A hidden rule labels the rows of this table. It goes by one to three of the table's principal directions, not those with the most spread.
Array([ 22, -56,  23,  39,   9,  39,  16,  20, -13,  -3,   1, -31,   5, -28, -14,  -8,  -9,  -6, -20,   1,  -4,  -8, -11,  15,   9,   4,  46,  26,  -4,  43,  -7,   5]) MZ
Array([ 10, -12, -11,   6,  23, -16, -17,   5,   1,  12,  26,  10, -10,  11,  -4,  -9,  -1,  19,  -1,  -4,   6,  22, -11,  25,   6,  11,  10, -37,  27,   9,  18, -15]) MZ
Array([ 48,   7,  17,  -4,  10,  27,  -5,   2, -10,  -8, -28,  23,  37, -14,  12, -15, -39,   1,  17,  -3,  -1, -33,  -5, -21, -14,  -7,   8,  11, -10,  27,  11,  38]) TD
Array([-36,   6,   0,  -5,  -7, -34,  12, -14,   2,  -8,  31,   4, -35,  24, -17,   2,  34,  -4,   6,  -8,  13,   9,   3,   6,  -4,   7, -15, -22,  -7, -29,  -6, -49]) PH
Array([ 57,  -7, -32,   8,  41,  20, -27,  31,  30,  -2,  40,  -6,  79,   4,  28,  -7, -37,   1,  -1,  38,  54,  17, -23, -37,  -1,  47,  -3,  12,  12,  31,  58,   8]) MZ
Array([ 73,  -6,   8,  11,  11,   9, -38,  33,  11,  -1, -10,  34,  82,   7,  26, -19, -29,   0,  15, -13,  37, -37,  -1, -22,   2,  11,  16,  13,   8,  54,  21,  40]) MZ
Array([ 27,  57, -53, -12,  25,   9, -20,   9,  56, -11,  34, -12,  70,  23,  23,   7, -41, -30,  -1,  43,  19,  44,  -9, -77,  10,  49, -75,  35,  14, -33,  46, -16]) MZ
Array([-56,  26,  -7,   1, -15, -13,  29, -29,   5, -22,  14, -19, -47,  20, -46,  14,  37, -25, -25, -17, -43,  27,  22,  -8,  13, -19, -41,  19, -24, -58, -31, -70]) MZ
Array([ 49, -76,  79,  23, -14,  97,  49,  22, -40, -20, -32, -47,  58, -76, -18, -19, -49,  11,  -1,  25,  24, -90, -19, -43, -50,  12,  82,  64, -73,  84,  -7,  69]) MZ
Array([ 71, -35,   8,   2,  28,  63,  -3,  29,  -9, -26,  -3, -15,  90, -38,  26, -16, -50,  16,   4,  28,  37, -35, -14, -50, -26,   7,  44,  61, -43,  74,  37,  46]) MZ
Array([ 32, -52,  39,  25,   3,  46,  18,   5, -31,  13, -40,   1,   9, -43,  -1,  -6,  -9,  10,  -1,   6,  17, -55, -15,  36, -18, -15,  65, -14, -19,  52,  -9,  63]) PH
Array([ 27,  18, -11,  -1,  13,  26, -19,   3,  25,   9, -19,  -9,  17, -17,  12, -10, -55,  14,  21,  24, -21,  21, -15, -24,  15,  19,  -9,  13,  34,  11,  18,  34]) TD
Array([ -97,   15,    5,  -23,  -24,  -45,   42,  -37,   -7,  -26,   56,  -33,  -95,   25,  -51,    6,   44,    3,    1,   -9,  -29,   42,   10,  -12,  -10,    8,  -34,   -7,  -21,  -70,  -23, -106]) PH
Array([ 35,  19, -11,   5,   7,   8,  -7,  15,   7,   9,   3,  15,  63,  14,  14,  10,  -7, -37, -27,   7,  25, -18,   1, -21,  -9,  14, -31,   0,  -6, -10,  16,  16]) PH
Array([-41, -50,  91,   8, -31,  73,  81, -37, -26,  -9, -14, -82, -86, -77, -82, -28, -60,  49,  40,  40, -45, -24, -40, -26, -39,  40,  54,   6, -27,  12, -29,  11]) MZ
Array([ 52, -52,  36,  19,  28,  60,  21,   5, -23, -11, -23,  -8,  -9, -58,  33, -31, -63,  18,  52,  33,  15, -25, -47,  10, -15,  13,  72,  10,   7,  70,  25,  51]) MZ
Array([-23, -53,  44,   9, -10,   1,  32, -10, -33, -32,   3,  -9, -61, -19, -16, -20,  22,  23,  31, -21,   0, -23,  -3,  25,  -9, -23,  65,  15, -30,  36, -23, -28]) MZ
Array([-37, -14,   4,  -2, -11, -52, -12,  -1,   3,  -5,  40,   5, -38,  32, -35,  -8,  43,  30,   4, -35,   3,  15,  15,  19,   9,   0,   9, -25,   5,  -4, -15, -59]) MZ
Array([-28,   2,   5,  -5,  -2, -23,  18, -17, -21, -34,  18,  12, -32,  22, -26,  -2,  42,  -8,  -9, -39, -18,   0,  23,   5,  -2, -38,  -3,  12, -38, -16, -19, -64]) TD
Array([ 61, -21, -23,  34,  44,  82,  -3,  15,  21,  17, -34, -33,  36, -54,  38,  -1, -71,  -9,   1,  63,  -1,  22, -41,   3,  23,  21,  24,  27,  34,  40,  35,  73]) MZ
Array([ 18,  61, -92,  -1,  56, -60, -58,  10,  69,  11,  80,  28,  19,  72,  34,   2,  -7, -24,   7,  19,  28, 102, -17, -10,  46,  56, -86, -41,  85, -51,  66, -71]) MZ
Array([ -84,  -32,   91,    5,  -58,   26,   77,  -51,  -29,   -3,  -24,  -62, -127,  -49,  -97,  -18,  -11,   41,   35,   -1,  -68,  -21,  -14,    8,  -22,   12,   37,  -16,  -18,  -21,  -66,  -17]) TD
Array([ 58, -59,  11,   8,  35,  14, -18,  26, -40, -22,  -8,  30,  24, -21,  43, -24,  -5,  28,  16, -23,  23, -29,  -4,  33,  -6, -42,  84,  20, -16,  91,  20,  24]) MZ
Array([-10,  11, -55,  -3,   6, -50, -47,  15,  19,  40,   0,  30,  13,  31,  41,  27,  51,   0, -22,  -2,  33,  23,  13,  53,  25, -14, -14, -46,  36, -14,   8,  19]) PH
Array([-52,  31,  -2, -13, -39, -51,  -4, -15,   1,  25, -17,  20, -41,  28,  -8,  21,  49, -13, -10, -26, -16,  -1,  25,  30,   9, -18, -34, -38,  15, -52, -37,  -6]) PH
Array([ -90,   50,  -13,  -26,  -57, -124,  -28,  -25,    1,   35,   -4,   66,  -67,   78,  -20,   32,  118,   -5,  -15,  -72,   -1,   -5,   54,   71,   15,  -43,  -50,  -93,   18,  -82,  -58,  -40]) PH
Array([ 20,  19,  -5,  -9,   4,   8, -16,   0,  14,   4, -13,   9,  25,  -2,   7,  -5, -26,  11,  15,   9,   0,  -3,  -3, -19,   0,   7,  -9,   1,   9,   5,  11,  25]) TD
Array([-41,  17,   3,   3, -16,  12,  31, -20,  29,  -1,  11, -43, -38,  -8, -19,   6, -13, -13,  19,  40,  -6,  25, -18, -27,   5,  42, -31,   6,  10, -43,  -5, -20]) PH
Array([ -2, -54,  -6,   2,  14,   9,  -6,   7, -38,  -1, -21,   1, -14, -28,  16,   4,  34,  38, -17, -15,  -1, -10,  11,  60,   0, -61,  72,   7, -26,  52,  -9,  25]) MZ
Array([ -6,   6,  -5,   0,  11, -13,  -8, -12,   1,   8,   1,  10, -45,   3,  -1, -10, -11,  13,  19,  -5, -26,  29, -10,  26,  15,  -1,   0, -29,  38,  -8,   3, -11]) TD
Array([ 23,  24, -46,  -1,  25, -14, -34,  14,  37, -11,  23,  15,  47,  28,  28,   3,   1,  -9,   3,   7,  28,  27,   4, -22,  22,   8, -26,  18,  12,   1,  30, -15]) MZ
Array([ 22, -19,  58, -13, -40,  56,  12,   8, -26,  14, -78, -19,  28, -63,   4,  -7, -51,  30,  17,  12, -21, -69,  -1, -25, -31,  -8,  44,  33, -22,  46, -26, 106]) MZ
Array([ -12,  -58,   33,   16,    3,   98,   70,   -6,   -7,   -5,   -5, -102,  -31,  -90,   -3,   -4,  -65,   13,   17,   93,    1,    5,  -56,  -29,  -25,   54,   49,   45,  -17,   26,   13,   38]) PH
Array([ -2,   5,  -1, -11,  15,   9,  23,  -8,  13, -19,  39, -18,  -6,  -5,  17, -10, -30,  -5,  39,  47,  36,  14, -33, -40, -21,  52, -12,   2,  -1, -11,  36, -22]) MZ
Array([ 28,  -4,   7,  17,  13,  43,   2,  -1,  12,   0, -28, -16,   0, -28,   2, -13, -47,   1,  18,  18, -25,   8, -19,  -6,  17,   8,  12,  21,  21,  21,   4,  29]) MZ
Array([-17,  10, -18,  -6,  14,  -9,   3, -14,   7,  -7,   9,  -3, -46,   0,  20,  -4,  -7,   0,  27,  15, -12,  39, -14,  11,  14,   3,  -7,  -4,  26, -15,  11, -21]) MZ
Array([  6,  -9, -11,   1,   5,  21,   4,   7,   1,   4,  -3, -15,  29, -14,   8,  11,  -1,  -1, -18,  21,  15,  -6,  -2,  -7,  -8,   1,   5,  14, -17,   7,   9,  22]) PH
Array([ 17, -37,  25,   9, -12,  34,  14,  19, -19,   3, -14, -18,  45, -28,   0,   5,   2,   2, -22,  10,  29, -49,   1,  -9, -26,  -1,  37,  21, -41,  36,  -6,  42]) PH
Array([ 38, -35,  28,   5,  11,  62,  25,  10, -25, -19, -15, -24,  34, -47,   8, -12, -42,   5,   3,  23,   5, -33, -16, -28, -27,   1,  42,  45, -38,  48,  12,  36]) TD
Array([-35,  53, -36, -25, -10, -81, -31,   1,  36,   1,  69,  23,  11,  76, -17,   9,  40,  -7,  -8, -21,  26,  35,  21, -29,   4,  33, -75, -35,  16, -62,  13, -77]) MZ
Array([-80,  44,  20, -29, -50, -57,  18, -32,   3,  -3,  25,  -5, -58,  40, -64,   7,  36,   2,  -2, -33, -37,   9,  28, -23, -10,   7, -56, -25, -10, -77, -40, -69]) TD
Array([ 46,  30, -33,  15,  26,  59,   0,  10,  51, -14,   0, -27,  83, -10,  19,   7, -50, -40,  -4,  56,  23,  13, -17, -71,  12,  39, -44,  58,  -7,  -5,  35,  21]) MZ
Array([ 27,  62, -69,  10,  46, -23, -34,   3,  80,  15,  62,  13,  37,  53,  22,   2, -29, -38,  16,  49,  47,  71, -33, -34,  31,  82, -88, -40,  70, -53,  65, -39]) MZ
Array([ 29, -52,  56,  11,  12,  80,  49,  -2, -30, -14,  -7, -51, -13, -71, -11, -29, -80,  22,  30,  46, -10, -22, -47, -28, -36,  36,  57,  26, -15,  49,  17,  34]) MZ
Array([ 25, -26,  -3,  13,  -3,  26, -10,  18, -19,  18, -53,  11,  44, -24,  25,  18,  21,  -2, -33,  -6,  12, -42,  15,  35,   0, -46,  38,  12, -24,  38, -13,  71]) PH
Array([ 86,  13, -33,  16,  45,  55, -34,  25,  37,   3, -23,   3,  84, -21,  50, -10, -74, -11,  15,  41,  14,  13, -26, -34,  22,  22,  -4,  36,  32,  42,  48,  61]) MZ
Array([ -4, -30,  13,  17,   6,  37,  27,  -7,   5,   5, -12, -30, -29, -38,  11,  -3, -21,   7,  28,  45,  17,  -1, -33,  13,  -1,  23,  33,  -2,   9,  16,   7,  28]) PH
Array([ -3,  22,  21, -12, -21,  -7,   4,  -4,  -7,  23, -14,   8,  -6,   0,  -1,   1, -22,  -8,   5,   3, -11, -15,  -5,  -8, -17,  23, -24, -30,  21, -24,  -6,  24]) MZ
Array([-115,   -4,   51,  -12,  -57,  -82,   42,  -40,  -39,  -17,   46,   -3, -127,   46, -103,   -2,   89,   13,  -16,  -79,  -53,    3,   38,   31,  -12,  -25,  -13,  -44,  -29,  -67,  -72, -127]) TD
Array([ 29, -34,  -9,  20,  36, -30, -32,  12, -13,  27,  25,  40, -16,  16,   9, -15,  11,  24,   3, -19,  24,  13, -17,  72,  10,   2,  37, -78,  47,  31,  23,  -4]) MZ
Array([  6, -26, -13,   5,  34,  38,  27,  -3,  -7, -37,  25, -34,  -6, -25,  12,  -7, -16,  -1,   4,  30,   3,  25, -18, -17,  -5,  -3,  22,  49, -29,  21,  25, -28]) MZ
Array([-41, -17,  51,  -9, -47,  13,  42, -13, -17,   6,  -7, -30,  -9, -20, -47,   7,  15,  15,  -6,  11,  16, -55,   3, -21, -44,  16,  13,  -9, -50, -11, -31,  16]) PH
Array([-25, -46,  44,  22,   2,  29,  61, -21, -41, -42,  14, -32, -65, -24, -46, -15,  11,  -7,  -4, -17, -34,  -7,  -4,  11, -11, -23,  41,  31, -46,  10, -25, -59]) MZ
Array([-55,  41, -15, -32, -54, -66, -22,   1,  17,  26,  -3,  19,  16,  43,   1,  34,  67,  -5, -20, -18,  28, -20,  39,  -3,  -7,  -5, -47, -25, -10, -52, -29,   4]) PH
Array([ 16, -87,  39,  11,  -7,  27,   8,  30, -60,  -9, -18, -14,  18, -41,  -2,  -6,  25,  35, -30, -30,   8, -55,  15,  34, -23, -50,  99,  34, -55,  85, -22,  33]) PH
Array([ 43, -52,  -7,  27,  33,  59,  -1,  23, -11, -16, -15, -30,  25, -44,  18,  -8, -26,  11, -14,  13, -12,   8,  -9,   9,  16, -23,  58,  60, -12,  67,  12,  26]) MZ
Array([ 50,  12,  13,  13,   9,  39,  -5,   6,  22,  -2, -23,   3,  40, -15,   8, -16, -57, -10,  28,  19,   3, -16, -19, -35,   5,  27,  -5,  18,  15,  21,  15,  38]) TD
Array([ 42,  13,  -9,  -9,  12,  19, -14,  15,  -7,  10, -16,  12,  50,  -8,  31,   2, -32, -14, -13,   8,   0,  -9,  -3, -15, -10,   1, -11,   9,   6,  10,  20,  40]) MZ
Array([-56,  -5, -33, -12,  13, -40,  13,  -7,  17, -22,  88, -29, -35,  31, -16,   6,  41,  10,  -3,  19,  33,  55,  -5, -13,  -3,  32, -20,  -7, -11, -35,  22, -95]) PH
Array([ 28,  31, -27,   6,  16, -26, -41,  15,  14,   2,   4,  27,  14,  33,   9,  -6, -12, -20, -15, -39, -42,  40,  16,   4,  39, -11, -34,   9,  47,  -7,   4, -25]) TD
Array([ -42,   87,  -84,  -20,   14,  -94,  -33,   -9,   36,  -17,   78,   38,    9,  107,  -15,   29,   76,  -59,  -60,  -47,  -14,   77,   48,  -16,   33,  -14, -122,   -9,    6, -104,    7, -127]) MZ
Array([ -40,   54,  -42,   -3,   -3, -107,  -55,   -4,   51,   32,   62,   35,  -53,   86,  -21,   -1,   33,    2,   10,  -35,  -12,   80,    7,   28,   49,   41,  -73,  -85,   99,  -69,    4,  -84]) MZ
Array([-16,   2, -10,  -5, -11, -16,  -8,   2,   7,  16, -13,   5,  -9,   1,  26,  12,  18,   1,   8,  11,  18,  -1,   1,  19,   5,  -2,   1, -13,  13,  -6,  -3,  22]) PH
Array([ 28, -19,  17,  -1,  -2,   7, -20,  12, -29,  20, -40,  19,   1, -20,  15,  -9, -18,  21,  -1, -24, -27, -18,   3,  34,   1, -28,  37, -12,  21,  38,  -9,  50]) TD
Array([ -47,   66,  -41,  -18,  -14, -113,  -30,  -12,   15,   -3,   54,   65,  -16,  104,  -19,   20,   92,  -40,  -31,  -70,    4,   29,   48,   16,   19,  -21,  -86,  -51,    9,  -85,  -16, -104]) MZ
Array([-45, -22,  29,   3, -26, -68,   8,  -3, -35,  -4,  32,  27, -58,  40, -34,  -2,  73,  -1, -15, -66,  -1, -14,  26,  47,  -5, -23,  13, -41, -10, -14, -36, -68]) MZ
Array([ 30,  29, -36,   9,  34,  12, -17,  -6,  50,   4,   3,   9,  15,   4,  36,  -5, -38, -11,  43,  47,  30,  32, -32, -13,  24,  38, -26, -12,  44,  -6,  41,  15]) PH
Array([-57, -21,  67,  -9, -69, -43,  -1, -20, -48,  15, -64,  25, -88,  -4, -53,  -8,  50,  50,   9, -89, -72, -48,  44,  65,   4, -73,  50, -29,  -5,  11, -90,  13]) TD
Array([ -2,  35,  13,  -8, -29, -22,  -9,  -6,  11,   0, -25,  32,  17,  23,  -3,   3,  13, -16,  12, -25,   3, -33,  21, -15,   1,  -9, -28,  -2,  -6, -18, -22,  11]) TD
Array([ 26, -17,  38, -22, -28,  34,  -4,  18, -13,  -2, -50,  -7,  45, -45,  29, -10, -40,  33,  34,  15,  14, -59,   0, -38, -29,  -2,  42,  43, -25,  55,  -5,  85]) MZ
Array([ -4,  16,  -2,  10,  12,  32,  19, -23,  23,   1,  -2, -25, -23, -16, -24,  -5, -37,  -1,  16,  34, -21,  25, -25, -16,   8,  27, -19,  -6,  15, -22,   8,  -3]) MZ
Array([ 26,  48, -45,  -9,   2, -51, -63,  21,  28,  14,  -4,  57,  66,  56,  26,  13,  30, -19, -22, -40,  13,   4,  36,  -1,  27, -22, -47,  -9,  21, -13,   4,   3]) TD
Array([  3, -36,  40,  22,  -5,  23,  21, -13, -28,  13, -47,   4, -59, -36,   0, -12, -11,  10,  25,  -5, -22, -24, -18,  57,   3, -20,  53, -25,  17,  27, -24,  38]) MZ
Which label does each new row get?
Array([-80,  12,   3, -26, -28, -50,  24, -30,  -8,   1,  30,  -5, -70,  23, -30,  13,  52,  14,   5,  -4,   4,  10,   9,  13, -19,   2, -20, -42, -16, -56, -19, -51]) -> PH
Array([  0, -15,  -6,   7,   9,  18,   4,   5,   9,  18,   2, -26, -14, -23,  16,   1, -24,   8,  10,  38,   7,  21, -27,   8,   4,  30,  11, -10,  29,   6,  16,  23]) -> PH
Array([ 17,  27, -25, -10,  14,  12, -15,   5,  39,  -2,  22, -16,  43,   4,   8,  -2, -37,   6,  14,  38,  20,  23, -15, -53,   1,  44, -33,  14,  12,  -8,  34,   3]) -> MZ
Array([  7, -26,  19,  22,  32,  49,  42, -15,   1, -33,  33, -47, -42, -30, -27, -27, -52,   2,  27,  33, -20,  33, -40, -25,   0,  36,  18,  26,   1,  12,  21, -45]) -> TD
Array([  7,  -6, -30,   1,  13,  25,  -3,   9,  14,  14, -10, -18,  30, -20,  36,  19,  -2,  -3, -10,  45,  32,   6, -11,   3,   0,   7,   4,   9,  -2,   7,  20,  42]) -> PH
Array([ 28, -74,  41,  20,  14,  78,  47,  11, -36, -25, -10, -49,   9, -68,   5, -15, -36,  12,   6,  35,  14, -35, -29, -12, -30,   3,  78,  52, -48,  68,   9,  33]) -> PH
Array([-20, -27,  -1, -17, -19, -28,   7,  15, -36,  -7,   4,  19,  30,  11,  26,  25,  78,  -7, -33, -19,  58, -52,  31,  20, -34, -42,  26,   6, -67,  12, -12,   6]) -> PH
Array([  3, -25,  -1,  16,  -8,  -4, -12,  18,   2,  30, -13,   2,  12,  -5,  15,  12,  21,   1, -13,   5,  30, -16,  -2,  35,   6,   4,  22, -23,  15,  17,  -6,  37]) -> PH
Array([ 16, -28,  47,   5, -23,  -4,  -9,   4, -46,  13, -61,  37, -26, -19,   5, -14,   5,  18,  10, -53, -33, -49,  16,  54,   0, -53,  55, -15,   6,  44, -39,  49]) -> TD
Array([ 23, -29,  23,   9,   1,  10,  -3,  15, -17,  12,  -3,   1,  11, -14,   0, -11, -14,  15,   0,  -4,   9, -21,  -9,  11, -11,   8,  32, -13,   6,  33,   3,  25]) -> MZ
Array([-25, -33,  30,  11,   6,  41,  49, -22,  -3,  -7,  12, -55, -70, -46, -21, -17, -42,  21,  40,  50, -11,  20, -45,  -3, -10,  42,  31,  -4,  10,   4,   7,  -9]) -> PH
Array([ 12, -32,  48,  -2, -22,   3,  12,  11, -32,   9, -10,  10,  12, -14,  -2,  -8,  -2,  11,   7, -10,  27, -59,  -4,   5, -36,   8,  37, -20, -19,  29, -10,  34]) -> MZ
Array([ 22, -23,  33,  -2,  -3,  33,   0,  -3, -27,  -1, -54,   2, -18, -43,   5, -20, -39,  36,  28,  -9, -39, -23,  -6,  15,  -2, -30,  52,  14,   4,  49, -14,  53]) -> TD
Array([ 44,  35, -32,  11,  33,   1, -21,  11,  28, -11,  26,  17,  49,  31,   7,  -5, -24, -38, -13,  -2,   1,  28,  -2, -32,  19,  20, -49,  13,  19, -15,  30, -30]) -> TD
Array([ 39, -65,  10,  13,  29,  52,   4,  18, -16,   0, -22, -18,   6, -61,  53, -15, -36,  36,  37,  46,  39, -17, -38,  25, -10,   2,  86,  15,   2,  81,  30,  69]) -> PH
Array([ 43, -14, -20,  18,  31,  30, -17,  12,   7,   5, -18,   5,  33, -17,  27,  -1, -19,   1,  -3,  16,  11,   3, -12,  16,  14, -10,  22,   8,  10,  34,  21,  37]) -> MZ
Array([ 18,   8, -57, -11,  25, -31, -56,  17,  24,  26,  -5,  35,  24,  14,  69,  11,  15,  20,  16,  17,  45,  24,  -4,  39,  21,  -7,   6, -32,  43,  18,  33,  41]) -> PH
Array([ 79,  53, -85,  -8,  64, -24, -64,  31,  35, -19,  41,  57, 111,  57,  66,   3,  -9, -42, -20,  -6,  39,  39,  10, -35,  22,  -3, -59,  25,  16,   2,  68, -26]) -> TD
Array([ -27,   40,  -60,  -20,   16,  -67,  -25,    3,    5,  -31,   59,   26,   11,   70,   -1,   18,   68,  -29,  -49,  -49,  -12,   51,   46,   -7,   21,  -40,  -59,   22,  -20,  -46,    3, -103]) -> MZ
Array([ 17,  21, -33,  12,  40,  -5,  -9,   2,  29, -14,  59, -11,   5,  29, -16, -10, -24, -20, -10,   8, -13,  64, -14, -27,  22,  37, -43,   4,  30, -24,  35, -70]) -> TD
Array([ -59,   73,  -26,  -39,  -42, -123,  -40,  -10,   20,   19,   30,   65,  -18,   93,   -5,   21,   80,  -15,   -5,  -58,   14,    9,   46,   10,    7,   -5,  -82,  -67,   23,  -83,  -23,  -58]) -> MZ
Array([ 90, -76,  54,  37,  19,  73,  -8,  26, -35,  34, -80,  12,  10, -79,  47, -33, -76,  34,  43,  17,   6, -57, -45,  58,  -3,  -4, 112, -18,  42, 113,   9, 127]) -> MZ
Array([-50,  10,  14,   1, -16, -15,  25, -32,  11, -21,  16, -15, -64,  12, -51,  -7,  18,   9,  20, -11, -25,  17,   4,  -6,   9,   1, -13,  -2,  -9, -33, -25, -59]) -> TD
Array([-14, -36,  44,  -4, -25,  50,  43,  -6, -24, -22, -27, -39,   4, -49, -18,  -1,  -6,  19,   7,  18,   7, -52,   0, -27, -35, -12,  46,  47, -67,  30, -21,  32]) -> PH
Array([ 84,   1, -39,  25,  58,  52, -29,  26,  16,  12, -16,   3,  59, -22,  53,  -6, -66, -22, -10,  33,  -5,  32, -29,   1,  26,  12,   0,  20,  47,  36,  48,  48]) -> MZ
Array([ 23, -28,  11,   5,   9,  28,  10,  14, -18, -14,  -2, -14,  16, -24,  16,  -7, -18,  -2,  -3,   6,   2, -11,  -7,  -7,  -9,  -5,  29,  34, -16,  34,   7,  11]) -> MZ
Array([-46,  26, -16,  -3,   5, -20,   6, -34,  18,   6,  11, -10, -80,  12, -29,  -1,   1,  12,  18,   5, -42,  56,  -9,  21,  23,   6, -28, -36,  39, -48,  -6, -42]) -> MZ
Array([-14, -62,  38,  22,  23,  39,  44, -22, -24, -29,  18, -43, -85, -44, -39, -33, -27,  41,  37,  12, -28,  19, -35,  21,  -2,   4,  69,   7,  -6,  38,  -1, -37]) -> TD
Array([  2, -21,  17,  -6,  -4,  13,  12,   5, -36,  11, -13,  -5,  -4, -23,   8,   2,  -5,   6, -17,   0,  -9, -18,  -2,  16, -23, -12,  24,  -6, -11,  13,  -4,  26]) -> PH
Array([ -32,   40,   14,  -38,  -63,  -88,  -36,    7,  -36,    9,  -28,   69,   21,   60,  -17,   21,   86,   -7,  -47, -107,  -27,  -54,   82,   18,  -10,  -76,  -30,  -14,  -34,  -30,  -62,  -10]) -> TD
Array([-15,  44, -28,   4, -13,   1,  -3,  -3,  29,  11, -20, -11,   6,  12,   5,  23,   3, -43, -23,   7, -30,  27,  13, -14,  29,   0, -56,  22,  20, -48, -15,   1]) -> MZ
Array([ -6,  -9,  50,  -4, -31,  52,  44, -11, -18,   2, -37, -35,  -3, -47, -17,  -2, -37,  -1,   9,  27, -14, -43, -13, -32, -33,  15,  13,  22, -30,   2, -19,  47]) -> PH
Array([-52,  48,  -9, -27, -40, -52,   3, -10,  -8,  -2,   9,  18,   6,  48, -28,  30,  65, -33, -51, -44, -17, -10,  51, -14, -10, -29, -64,   0, -38, -68, -36, -45]) -> MZ
Array([-63,  34,  -2, -39, -42, -61,  -8, -21,  -3,   5,   5,  22, -16,  38, -35,  19,  64,  23, -12, -35,   1, -17,  42,  -1, -18, -27, -31, -31, -33, -47, -32, -25]) -> PH
Array([  3, -97,  56,  30,  -9,  39,  35,  15, -40,  10,  -6, -35, -19, -54, -14, -10,   7,  34,   1,  16,  37, -51, -25,  41, -28,   9,  99, -11, -26,  68, -11,  39]) -> PH
Array([ 52, -27, -15,  -3,  36,  12, -28,  29,   4,  -3,  22,   7,  53, -11,  44, -15, -30,  26,  20,  26,  52,  -1, -22, -11, -10,  22,  34,   5,   9,  56,  49,  27]) -> MZ
